Read these off the array that follows.
1) Find the largest entry in the last column.
2) Find the largest entry in the first row.
3) Find the bottom entry of the column that holds the largest entry.
4) Find the entry just left of -16.
 70  73  11   2  72 -16
-93 -21  34  30 -37  36
1) 36
2) 73
3) -21
4) 72

[[75 74 55 51 76 54 21]
 [75 75 53 50 74 53 18]
 [73 71 61 55 78 59 32]
 [75 73 57 52 77 56 24]
 [72 71 64 57 78 61 38]
 [74 72 60 54 78 58 29]
 [74 76 50 49 72 51 16]
 [72 71 63 57 78 61 36]
 [72 77 48 49 69 48 14]
 [74 72 58 53 78 57 27]
 [72 71 62 56 79 60 34]]
Indices start at 1.
The entry directly below 21: 18
The entry in row 1 and column 3 is 55
Find the entry in the bottom-right corner.
A: 34
Find the entry in row 1 and column 1.
A: 75
The entry in row 2 and column 2 -> 75
The entry at row 2, column 1: 75
The entry just left of the smallest entry -> 48
Find the entry directly above 79.
A: 78
Find the top-right entry.
A: 21
The entry in the bottom-left corner -> 72
The entry just left of 21: 54
Find the entry in row 3 and column 1.
A: 73
The entry at row 1, column 2 -> 74
Find the entry at row 3, column 2.
A: 71
Find the entry just right of 64.
A: 57
The entry just left of 18: 53
Find the maximum.
A: 79
The entry just left of 24 -> 56
The entry just left of 69: 49
The entry directly above 34: 27

W =
 -7 -10 -17  30
 40  16  19 -32
-34   2   8 -10
 59  14  26 -49
 -8   9  11 -15
 -9   7  19 -38
-12  -4  -4   9
-16 -16   7 -19
-18 -20 -35  58
 -9  -2 -29  55
-31 -15 -47  90
-15 -16 -41  75
 -7   0 -35  64
-15  -4  -8  15
-13 -18 -12  14
-11 -10 -32  57
Counting starts at 1.
What is the entry at row 2, column 1?
A: 40
The top entry of the column that holds the largest entry is 30
The bottom entry of the column that holds the smallest entry: 57
What is the entry in row 1 and column 3?
A: -17
The entry just left of -2 is -9
What is the entry just left of the largest entry?
A: -47
What is the entry just right of 2?
A: 8
What is the top-left entry?
A: -7
The entry at row 1, column 2 -> -10
The entry in row 3 and column 1 is -34
What is the entry in the bottom-left corner?
A: -11
What is the entry just right of -34?
A: 2
What is the entry just left of the smallest entry?
A: 26
The smallest entry -> -49

grid =
 12 -36  40 -62 -50
 18 -28  43 -80 -54
 12 -27  42 -68 -50
  6 -33  44 -63 -43
 31 -33 -45 -12 -50
 33  47  -5 -33 -17
 27 -38 -53   6 -50
 31 -31 -52   2 -36
 19  21 -11 -30 -13
 10  22 -22 -12  -4
 10 -31  43 -70 -55
  6 -22  44 -59 -39
Read off the top entry of the column that holds the largest entry.
Answer: -36
Read off the 1st entry on the main diagonal.
Answer: 12
Read off the entry directly below the smallest entry.
Answer: -68
Read off the entry just right of -28.
Answer: 43
The bottom-left entry -> 6
Read off the entry directly below the largest entry.
Answer: -38
The top-right entry: -50
The top entry of the column that holds the smallest entry is -62
The last entry of the smallest entry's row is -54
Read off the first entry in the row that holds the largest entry.
Answer: 33
The smallest entry in the last row -> -59
Read off the largest entry in the first row.
Answer: 40
The smallest entry is -80
Read off the largest entry in the last column.
Answer: -4
The bottom entry of the column that holds the largest entry: -22
The entry just left of -27: 12
Read off the last entry, reading row by row.
Answer: -39
The last entry in the row that holds the largest entry: -17
The entry directly below -54 is -50
Read off the entry directly above the largest entry.
Answer: -33
The third-last entry, reading row by row: 44
Read off the third entry on the main diagonal.
Answer: 42
